Here are some points, each followed by its number:
[-10 -15  19 -11   0 -10   7 -14 -14  -2  -6   4   8  -1 -11   1 -11   0
  11  14  24 -12 -12  13 -16   1 -15  -9  -7   3 -33 -28] 0
[-18 -37 -18 -52  11 -23  34  39   5  17   6  43  39 -23 -25 -17   2   8
  11  14 -21  -5 -37 -56 -63 -21  22  20   3 -17 -15  12] 1
[-20  -6  70 -51   4   4   8  62  67 -58  -4 -57 -79  53  11 -15 -29 -36
  -4 -20  -3  46  -2  18  49 -37  43   0  53 -70 -14 -39] 2
[ -5 -24 -25  11  19 -44 -17 -47 -16  24  10  45 -32 -25   3  -1 -43 -12
  14  18  51  -6 -43  13  12   7 -36 -19 -19  -9 -29 -29] 3
[  4  38  10  -9  21  33  27  -7  50   3  -9  39  13  -5   5 -53  13  20
  52 -14  24   0 -35   8  36  -2 -66 -13  -1 -12  25  39] 4
[-23   0   0  -2  -7 -11   8   7  24  16  -8 -11  24   0  -5   0  -8 -10
  -1   4   3  -6  -2 -23  14   4  -8  23 -28 -17  34 -31] 5
[ 51  15  -4  48   9  41  20  18 -10  10  42 -11  38 -12  20  65  55  76
 -34 -47  24  14 -17  57   7   0 -13 -32 -29  71  52  34] 6
[-31  17 -34  13  -5 -28 -33   9  25  14   2 -22  15  -7  30 -25 -18  -2
 -19  51   4  16  19 -21  54   3 -11  28 -39   4  18 -38] 7
[ 19  -6 -36  51 -17  -5 -30 -13 -10   8   6  10 -12  -7  47 -12  -4 -19
  -1 -17 -10  13  44  10  16   5  -2 -11  10  15 -16  17] 8
[ 25 -13 -17  24   8  18  27  14  15  14  23 -18  28   8  15  40  48  24
 -29 -15  15  -5  -8  35   8   9 -21 -20 -21  41  32  22] 9
[ -4  15 -17   1   6  -7  11  -4   3  31  -4 -11  -5  16 -33  -5   2  11
  12  30  35  -1 -18  -5  15   0 -25  -1 -13  17   1 -31] 10
[-16 -12  17 -14 -11   0 -13   2   2 -13   4 -17  17  17 -17  -5   0  -8
  -1 -11  -6  -1  20  20   7   3  -6 -35  -7  -3 -27  -5] 11
[-29 -18 -57  24  31 -20  10  -9  15  20   0  16  55   1  38 -22 -17 -55
  25  32  -1 -41  -6  -2  19   5 -13  20  25  51  25  19] 12
[ 48  64  -5  27  18  24 -10   7   1  -2  20 -15  46 -19   2  43  68  33
  -1  -8   2  -3 -10  47   8 -37  19   7 -15  64  40  14] 13
[-18   3  -7  -3  -6  10  12  -7   6  19 -10  -3  -4  14 -27  -1   8  15
   9  28  34   1   0   8   6  -6 -15   5  -7  23   3 -37] 14
[ 33 -26  10  13  -8  24 -19  -1   0 -17  13 -18 -12  18   9  -8  27 -19
 -13  -4  26   5 -12  15 -11 -45 -17   4  -8  14  11  -8] 15
[ 13 -31  14   5 -10  10   7 -66 -34  47  36  56 -40  20  15 -22   0  55
 -17 -30 -36  34  53   1 -61  37 -38 -12  13  22 -59  65] 16
New points follow, each followed by the numbers of its three nearest points above, looking only along the 4 directions in which the numbered points spread most, nearest first.
[  3  42   6 -14  -7  -9  15   7  18  18   3 -29  32 -17 -11  45 -34   7
  -2 -15 -31  11   9  10  18   6  30  16 -34 -25  45 -16] 14 5 15
[ 26  32  -3  24  15  16  -9  -1   6  -3   4 -19  15  -6   2  28  45  17
  -8   4   8  -3 -10  23   9 -29   2  13  -4  44  28   5] 9 13 15
[ -4   2 -24  18 -18  -3 -35   4   8   4  38  -9   8  -4  17  -6  -1  -6
  -7  -6  12  25  27   6  22 -24  -7   0 -16   8  -6   5] 15 8 11
[ -5  72   4  -4  10   1 -47 -18 -39 -11   0 -15   5   1 -11 -35 -16 -31
 -11   6 -75  39  -9 -14   6  -5  34  48  70 -40  35  24] 11 0 14
[  8 -17   4   2  26  -6  31  14   1 -15  -5 -13  22  21  -9   2  20 -19
   1 -26  14   8 -26  -5 -62   1  11 -22  18 -26  41  13] 4 0 14
[ 19 -11 -11  -5  -4 -72   4 -78 -38  27  41  67 -52  -5 -29  13 -32  28
  60 -49  62 -51 -67  44 -16 -26  -8 -57  -3 -25 -37  21] 0 3 11
[-42 -43 -27   1 -29  41  46  -6   3  45 -28  -8 -65  -5 -26 -19   0   2
  33  -1 -21 -15 -48 -38 -12   4  -7  37 -13 -44  -6 -23] 0 14 5
[  4  42   4   9  18  11 -18  -4 -10  -8  18 -14   6  12 -11   5  13   5
 -26   7 -13  11  -7   7   5   0  11   1  12  13  20  12] 15 14 11
[ -7 -37  -4 -47  -2 -25  -5   5  12  11  13 -15  39   8 -29 -27   5  -4
  -6 -25 -29 -16 -23 -25 -53 -17   0  -9  -5 -19 -14 -29] 0 4 1
[ -7  17 -13 -24  16 101  -5  21  74 -15 -31  20 -24 -37   4 -64 -25  47
  77 -14  43   4  23 -10  58 -21 -10  21  10 -49  59 -14] 5 14 10
[  8 -20  -6   5  18  -3 -35  -5 -19 -20   6 -19  -7   7   9  -3  16   6
 -12  40  26  -9 -25  20  12 -16 -18   5 -16  53 -23 -24] 14 10 15
[ -2 -16   2  -6 -16  11   6  -3   1  28  -1  14  13   3  -6   0  19   8
 -14  -3 -46  -1  26 -24  -5  15 -19  35 -22 -14   7 -17] 0 14 4
[  6  36  11   0 -26 -35 -33  16 -27   4  13  19   2  16   4 -45  -9  -3
 -22 -49 -58  60   4 -12   0  18   5  27  22 -33  29  18] 11 0 15
[-21 -29  33 -26 -28 -69  -2 -36   8 -32 -65 -14   3 -16  34 -27  78  24
 -10 -64 -47   7  15  23 -32  27  31   9   3 -60 -52  -7] 11 0 15
[ 14  42  10   4 -28  -7  17   0  13   7  -7 -10  19 -20  -3  60 -12 -10
  11  -9 -17   3  -2  11  13  -6  19 -27 -13 -37  17  -8] 15 14 11
[ 16 -35  23 -29  10 -15   0   7 -30 -24 -23  -7   7 -30  12  21  19  26
 -47  51 -11 -24 -23   8 -46  -3  -3  22 -25  23 -27  -7] 4 0 14
[-12  18   7 -31  10  10 -13  -1  25  -5   7 -12  29   2  -6 -11   3  16
  -3 -44  -4  -6  21   1   9  15   6 -39  18  -2  26 -15] 15 11 14
[  4  31   1  -1  -2  20  -4  -6   7   0  22 -23  -5  30  -4  14  26  21
 -19  29  24  14  -3   5  16  -7   2   6  -4  34  18 -26] 15 14 10
[-13 -19 -21  19   5  27  21 -20  -6  26  -5  14 -32 -12 -29  -4 -16   2
  19  -8 -13 -25 -32 -22   8 -19  -8  20 -13 -34 -21  -6] 0 14 10
[-15 -30 -18 -19  39   0  58  -3 -42   7 -47 -13 -13 -48  58  30  15 -31
  -9 -32  -1   4  27 -50 -12   6  83   8 -26 -29 -15  24] 0 11 14
[ 31  16  -6   7 -48  13 -21  -6 -40  12   0  23 -30  20 -23 -32  32 -28
  10  61 -68   0  45  27   2   6 -16   3  35  38 -18  46] 8 11 0
